50 stands for zero in the data rows.
Here are some points, one per row:
[57 25 47 50 54 52 41 52 36 52 51 58 49 45 64 36 56 41 35 31 36 48 53 39 56 42 58 42 50 47 62 51 36 52 61 40 43 52 42
 31 45 36 48 47 38 41 48 46]
[52 57 59 44 36 58 46 68 41 43 55 44 45 48 38 39 47 66 47 60 38 44 37 50 71 56 60 35 43 53 56 39 46 48 46 47 49 64 37
 29 38 66 52 57 45 40 22 44]
[43 51 61 44 51 52 30 54 76 46 50 51 65 40 42 73 48 48 37 43 59 47 71 71 39 51 58 51 49 42 63 47 28 49 51 41 49 60 52
 46 45 46 49 54 54 46 56 37]
[39 48 34 49 53 44 46 48 78 46 67 47 54 47 50 73 55 47 34 66 44 51 56 72 65 50 47 46 49 48 49 40 41 45 44 46 50 64 46
 54 69 51 45 42 42 53 50 36]
[54 38 47 49 43 48 64 47 51 61 35 43 54 47 48 46 31 33 50 53 55 62 40 46 46 45 46 58 46 42 60 46 40 44 48 44 34 50 44
 30 72 62 48 60 39 47 40 39]
[49 39 39 50 52 55 44 46 39 47 41 45 41 43 28 41 68 73 42 36 44 51 51 41 38 46 59 56 43 50 50 46 44 44 45 47 53 50 48
 59 70 53 48 46 59 55 51 51]
[39 52 55 52 54 74 68 59 51 44 31 46 68 56 38 54 48 63 38 45 77 41 35 38 49 42 48 43 50 51 55 40 61 42 44 48 58 51 53
 61 56 44 46 45 39 51 57 52]
[49 54 40 52 50 50 44 41 52 42 57 51 40 44 37 60 45 46 46 47 43 45 56 44 38 33 50 43 30 72 41 58 57 67 38 49 38 41 40
 47 42 93 72 74 45 60 48 54]
[39 46 52 44 44 34 48 41 48 58 55 46 69 69 56 58 48 56 47 45 62 44 42 56 41 25 59 37 55 57 54 63 52 36 45 56 39 52 64
 40 48 70 75 29 40 51 41 48]
[44 43 57 41 51 47 44 45 32 51 51 58 57 48 41 71 61 42 49 62 46 47 59 50 43 45 40 90 47 52 51 43 95 63 51 43 42 61 73
 35 37 43 33 44 59 45 34 47]
[62 49 84 38 48 51 50 48 49 43 44 40 50 27 51 50 46 54 46 52 41 45 71 40 58 43 55 47 42 46 55 51 56 39 48 50 47 48 54
 49 59 50 47 47 50 54 65 63]
[39 48 55 71 50 34 54 46 56 47 64 61 32 31 54 38 60 40 37 53 61 38 22 44 36 47 62 43 54 51 56 38 51 50 43 46 45 59 55
 53 44 47 45 61 61 46 64 51]
[54 49 44 35 47 47 42 48 47 50 62 37 50 56 51 49 60 60 50 54 40 29 43 55 55 47 45 63 42 50 67 49 47 46 47 47 57 50 41
 61 55 45 53 43 53 52 56 68]
[42 48 47 46 41 53 59 54 61 57 54 47 59 58 41 43 32 36 45 29 32 38 41 62 57 36 52 65 46 50 56 56 59 41 47 49 66 49 49
 60 52 44 44 55 66 46 48 47]
[36 55 52 57 41 39 46 51 44 37 35 47 43 37 43 53 53 42 41 44 64 55 51 55 64 44 58 59 46 46 50 47 55 43 49 51 46 48 39
 62 62 49 42 55 59 47 46 48]
[44 51 43 45 46 60 43 32 49 43 52 42 38 53 48 64 61 47 49 52 42 46 36 39 58 45 46 57 47 45 56 49 49 42 54 57 40 44 45
 43 69 44 42 58 63 46 54 43]
[67 50 48 41 82 72 48 59 48 50 71 80 46 54 46 49 56 34 42 54 69 70 52 55 73 39 48 34 67 60 47 56 53 40 68 69 41 52 48
 48 48 51 54 44 71 63 46 65]
[74 49 53 41 37 65 45 57 50 63 72 43 43 48 62 48 40 64 56 44 94 62 47 68 57 43 48 52 47 63 47 50 45 69 60 45 43 41 57
 41 53 46 39 51 85 70 46 60]
[55 50 48 91 56 57 49 74 50 49 66 38 53 47 77 47 50 63 42 50 50 63 44 39 54 38 51 90 41 57 44 67 41 45 69 54 52 52 55
 54 40 60 45 49 44 67 50 37]
[53 40 44 74 65 53 49 44 43 58 74 65 69 40 39 48 43 72 58 45 54 65 48 42 52 60 42 61 48 48 57 35 43 52 60 60 78 32 53
 42 52 66 56 38 46 39 45 51]
[36 49 49 34 49 55 55 41 55 80 60 60 42 49 42 37 48 46 77 49 61 60 50 39 73 55 77 59 44 48 48 51 52 49 47 44 61 86 44
 61 47 53 42 59 37 56 63 47]
[40 45 40 43 66 57 44 53 42 67 44 33 45 53 48 48 44 41 45 54 53 63 47 53 53 53 71 45 47 53 87 49 59 55 56 50 49 38 55
 61 50 49 51 70 46 41 78 60]
[48 47 55 48 49 60 36 57 54 73 40 46 44 44 39 56 47 41 56 51 35 45 39 39 30 34 40 42 67 64 43 36 34 73 46 82 58 50 48
 46 47 44 40 40 39 70 50 49]
[47 49 56 56 57 51 51 40 49 41 49 37 52 48 44 49 41 39 48 33 50 52 41 58 47 40 50 46 42 36 25 48 47 50 46 57 53 55 49
 33 38 44 55 46 54 36 64 54]
[46 55 52 44 38 42 48 47 41 50 68 43 48 46 48 56 56 39 48 34 53 56 65 41 46 47 61 46 45 41 41 42 48 52 42 51 56 50 46
 47 55 51 54 29 43 45 54 51]
[42 51 45 43 60 55 51 44 48 35 52 47 58 62 52 40 37 54 46 58 57 39 60 56 45 42 64 56 51 50 38 34 56 66 51 44 50 41 33
 51 41 40 49 48 33 52 52 47]
[40 49 46 42 45 43 54 46 32 36 40 49 49 49 46 46 49 43 52 72 68 54 48 39 44 41 38 55 46 44 55 48 32 44 40 39 61 53 36
 36 36 42 50 44 55 55 59 51]
[40 30 47 59 46 56 42 54 55 58 41 46 49 36 52 38 38 43 47 57 44 44 50 58 81 62 39 48 51 54 43 46 66 63 35 55 52 44 57
 46 50 33 90 43 55 60 51 42]
[68 67 44 45 41 28 41 42 59 41 36 59 50 61 47 44 52 45 49 34 55 57 44 33 72 51 49 62 52 56 57 40 49 73 43 61 46 45 63
 49 48 30 83 47 47 65 47 45]
[68 94 45 59 83 44 48 46 37 69 54 36 61 40 53 44 46 48 56 45 57 35 50 44 50 44 39 36 34 40 57 53 54 55 45 49 55 59 41
 53 60 40 46 54 57 41 42 31]
[61 72 41 59 58 66 49 50 48 40 38 55 56 47 51 49 43 46 53 40 37 45 52 45 54 64 56 70 94 58 49 62 43 48 37 37 51 51 56
 43 46 68 50 50 62 53 52 43]
[53 63 56 47 69 45 48 61 48 64 43 34 38 50 61 50 52 60 53 53 55 44 50 45 59 69 50 72 81 60 42 50 41 45 41 35 43 47 66
 42 54 71 65 46 51 41 56 48]
[46 48 58 42 45 52 70 42 51 46 78 47 53 59 52 53 46 45 45 50 40 48 54 34 48 42 49 58 66 47 45 39 43 44 35 46 41 35 38
 60 56 43 47 50 54 41 38 67]
[38 52 46 52 70 34 43 57 34 50 44 32 44 43 49 43 45 52 54 46 42 67 44 71 39 61 53 45 62 34 44 57 49 44 34 48 46 46 57
 55 43 43 43 47 45 77 29 72]
[41 52 36 46 55 61 40 39 45 35 38 35 48 55 56 50 42 46 51 43 47 44 47 45 62 65 45 38 39 70 35 50 41 43 66 44 42 51 71
 42 48 47 30 44 37 51 47 57]
[52 51 37 54 42 34 51 58 48 52 55 67 50 47 39 62 35 40 50 42 55 34 45 40 57 80 49 40 38 61 45 59 34 42 53 40 47 38 69
 54 43 39 34 47 43 52 43 67]
[42 48 53 60 50 43 50 41 66 53 51 45 66 45 49 49 49 51 62 71 43 50 70 31 55 36 43 46 49 54 56 44 34 44 51 47 35 50 48
 62 37 38 47 57 62 43 34 64]
[51 51 53 92 38 57 49 47 68 50 45 41 64 67 44 46 82 43 96 51 54 46 71 62 53 49 52 43 53 47 55 47 60 44 46 50 39 49 48
 44 55 47 49 55 43 50 56 64]
[88 43 55 67 48 40 66 44 40 37 48 57 37 61 38 59 37 60 47 58 41 42 56 70 56 48 48 59 51 41 64 49 50 53 48 55 42 78 49
 58 56 50 46 45 34 54 72 64]
[59 49 47 49 38 38 48 43 47 44 39 45 41 41 50 30 43 40 55 62 49 49 59 63 38 36 51 43 63 74 50 35 53 43 81 46 67 51 58
 68 58 59 46 40 55 34 44 43]
[46 49 78 75 52 47 44 55 43 51 50 54 23 99 45 49 49 42 52 60 45 52 65 54 47 46 48 42 44 53 52 49 45 42 44 44 65 42 52
 49 55 45 46 52 57 48 51 34]
[69 43 50 58 54 49 51 39 69 53 34 50 33 53 49 65 57 45 50 60 57 40 44 57 43 52 68 51 46 39 45 50 57 45 63 37 70 37 33
 41 44 45 52 42 47 46 34 55]
[88 44 39 40 43 49 64 56 44 54 53 42 64 53 51 59 66 44 43 63 44 55 52 53 46 46 65 41 46 42 35 35 54 33 34 53 50 36 60
 55 36 45 45 61 49 48 54 29]
[56 41 63 44 47 42 42 36 47 53 48 62 71 50 51 46 58 44 49 45 45 48 42 57 48 66 34 41 47 69 56 56 65 36 43 35 48 39 31
 46 41 66 33 40 49 69 61 36]
[52 65 40 43 44 45 49 71 72 54 54 36 36 46 43 44 49 46 43 44 44 60 47 41 43 52 34 47 53 42 52 60 69 44 66 47 45 45 41
 45 35 50 45 34 40 43 59 61]
[44 64 43 47 45 50 46 53 64 49 67 42 37 53 54 37 45 61 38 42 54 62 55 43 38 66 34 45 56 46 61 49 68 45 45 46 42 44 49
 45 42 45 38 47 39 50 49 37]
[47 47 45 47 39 58 41 43 48 46 57 53 49 45 47 40 39 44 50 71 61 37 54 45 32 71 63 61 51 52 52 81 55 41 40 97 44 46 53
 45 52 41 55 43 44 46 46 41]
[46 46 60 43 50 41 81 48 43 47 51 41 38 40 52 71 72 57 48 34 58 49 63 71 49 60 39 52 58 87 47 62 46 50 52 75 70 58 40
 43 43 33 58 75 34 44 42 46]
[49 56 64 49 41 57 41 43 38 53 59 58 53 45 33 48 48 51 48 50 48 48 44 47 35 59 41 53 54 38 32 60 55 37 81 30 36 47 53
 69 55 31 76 63 35 56 47 40]
[45 52 53 44 41 40 54 55 35 45 40 45 74 61 50 51 52 46 51 46 42 49 52 54 50 64 49 48 53 42 48 46 43 59 76 71 42 48 35
 61 40 64 52 52 72 53 53 44]
[46 47 74 48 55 49 61 38 66 48 44 45 49 62 58 52 50 47 43 51 46 50 45 47 47 76 49 48 41 40 43 39 51 63 63 69 43 50 48
 63 46 68 46 47 64 53 44 50]
[41 50 47 45 50 51 80 55 50 53 46 50 50 59 46 53 67 47 46 62 41 50 57 46 39 67 48 44 35 46 50 60 41 68 60 44 50 51 64
 48 50 56 61 43 70 59 53 48]
[41 45 46 51 50 50 87 49 55 49 45 53 57 49 52 33 61 51 43 53 43 46 65 54 41 56 51 40 52 45 51 65 51 73 61 44 44 51 56
 39 56 49 51 44 61 60 46 44]
[55 43 59 49 45 50 46 43 55 43 46 48 57 50 42 49 58 62 51 65 51 60 37 51 63 49 49 40 58 58 42 87 42 82 35 38 45 42 53
 75 47 48 36 38 44 29 47 41]
[43 43 48 40 40 50 46 40 50 45 53 51 38 46 51 50 59 49 52 50 58 36 54 52 69 37 31 42 68 14 49 60 44 56 59 50 71 38 73
 59 39 76 46 70 36 59 44 44]
[56 25 33 51 44 47 38 56 43 69 35 54 43 61 58 50 45 67 40 37 65 45 56 43 44 52 37 44 51 42 37 47 54 45 38 49 40 72 40
 64 46 55 50 53 65 33 49 58]
[44 43 44 37 61 42 50 56 60 37 56 61 44 48 55 48 40 81 89 46 36 50 40 51 43 43 57 44 50 47 48 47 53 44 58 51 42 49 50
 40 48 38 51 57 61 46 62 33]
[51 39 49 37 66 40 48 73 69 34 33 70 46 47 64 55 45 57 72 43 48 59 49 39 43 46 52 51 42 47 54 51 61 44 45 55 57 52 49
 59 55 52 49 53 50 49 41 43]
[48 41 49 42 60 62 51 73 42 34 57 63 45 43 73 61 50 28 84 45 48 53 42 51 38 51 40 46 42 47 54 44 48 55 41 41 41 52 47
 66 61 53 60 45 40 40 51 48]
[56 51 54 43 47 38 36 56 57 40 58 51 81 60 54 32 55 43 40 62 48 50 44 46 43 54 55 51 51 50 38 54 55 54 48 47 80 66 53
 35 77 49 48 78 47 48 63 82]
[40 62 44 61 38 59 47 47 36 53 44 57 48 45 75 86 37 66 49 51 41 64 49 34 48 50 62 29 57 47 57 52 69 54 53 43 72 57 45
 52 57 43 52 56 54 54 57 57]
[55 75 48 48 41 76 47 39 50 56 39 72 46 47 68 37 54 57 44 48 37 68 46 72 39 51 44 54 34 49 55 43 36 41 39 52 55 59 57
 57 41 47 57 48 46 44 42 60]
[37 73 49 50 45 50 52 58 45 76 35 87 47 46 63 44 53 66 43 53 41 53 51 73 53 39 47 57 42 45 40 45 48 52 47 59 36 30 46
 39 58 52 39 49 39 40 57 66]
Along one direction, these points spread out more than along any other. Take the direction at right angles to it along which they spread out most. Go by this last direction. For each point below, how far along it does it lie, from 0 to 99? The average is 50, and the first point in the table lies past the average. One standard deviation of the points above along it is 16.
[39 52 55 52 54 74 68 59 51 44 31 46 68 56 38 54 48 63 38 45 77 41 35 38 49 42 48 43 50 51 55 40 61 42 44 48 58 51 53
 61 56 44 46 45 39 51 57 52] 63
[53 63 56 47 69 45 48 61 48 64 43 34 38 50 61 50 52 60 53 53 55 44 50 45 59 69 50 72 81 60 42 50 41 45 41 35 43 47 66
 42 54 71 65 46 51 41 56 48] 42
[46 55 52 44 38 42 48 47 41 50 68 43 48 46 48 56 56 39 48 34 53 56 65 41 46 47 61 46 45 41 41 42 48 52 42 51 56 50 46
 47 55 51 54 29 43 45 54 51] 52
[54 38 47 49 43 48 64 47 51 61 35 43 54 47 48 46 31 33 50 53 55 62 40 46 46 45 46 58 46 42 60 46 40 44 48 44 34 50 44
 30 72 62 48 60 39 47 40 39] 55
[46 49 78 75 52 47 44 55 43 51 50 54 23 99 45 49 49 42 52 60 45 52 65 54 47 46 48 42 44 53 52 49 45 42 44 44 65 42 52
 49 55 45 46 52 57 48 51 34] 45
[41 50 47 45 50 51 80 55 50 53 46 50 50 59 46 53 67 47 46 62 41 50 57 46 39 67 48 44 35 46 50 60 41 68 60 44 50 51 64
 48 50 56 61 43 70 59 53 48] 16
[49 39 39 50 52 55 44 46 39 47 41 45 41 43 28 41 68 73 42 36 44 51 51 41 38 46 59 56 43 50 50 46 44 44 45 47 53 50 48
 59 70 53 48 46 59 55 51 51] 61
[42 51 45 43 60 55 51 44 48 35 52 47 58 62 52 40 37 54 46 58 57 39 60 56 45 42 64 56 51 50 38 34 56 66 51 44 50 41 33
 51 41 40 49 48 33 52 52 47] 49
[43 51 61 44 51 52 30 54 76 46 50 51 65 40 42 73 48 48 37 43 59 47 71 71 39 51 58 51 49 42 63 47 28 49 51 41 49 60 52
 46 45 46 49 54 54 46 56 37] 49
[48 47 55 48 49 60 36 57 54 73 40 46 44 44 39 56 47 41 56 51 35 45 39 39 30 34 40 42 67 64 43 36 34 73 46 82 58 50 48
 46 47 44 40 40 39 70 50 49] 42
[44 43 57 41 51 47 44 45 32 51 51 58 57 48 41 71 61 42 49 62 46 47 59 50 43 45 40 90 47 52 51 43 95 63 51 43 42 61 73
 35 37 43 33 44 59 45 34 47] 32
[67 50 48 41 82 72 48 59 48 50 71 80 46 54 46 49 56 34 42 54 69 70 52 55 73 39 48 34 67 60 47 56 53 40 68 69 41 52 48
 48 48 51 54 44 71 63 46 65] 56
[42 48 53 60 50 43 50 41 66 53 51 45 66 45 49 49 49 51 62 71 43 50 70 31 55 36 43 46 49 54 56 44 34 44 51 47 35 50 48
 62 37 38 47 57 62 43 34 64] 46
[53 40 44 74 65 53 49 44 43 58 74 65 69 40 39 48 43 72 58 45 54 65 48 42 52 60 42 61 48 48 57 35 43 52 60 60 78 32 53
 42 52 66 56 38 46 39 45 51] 60
[55 75 48 48 41 76 47 39 50 56 39 72 46 47 68 37 54 57 44 48 37 68 46 72 39 51 44 54 34 49 55 43 36 41 39 52 55 59 57
 57 41 47 57 48 46 44 42 60] 72
[46 46 60 43 50 41 81 48 43 47 51 41 38 40 52 71 72 57 48 34 58 49 63 71 49 60 39 52 58 87 47 62 46 50 52 75 70 58 40
 43 43 33 58 75 34 44 42 46] 21
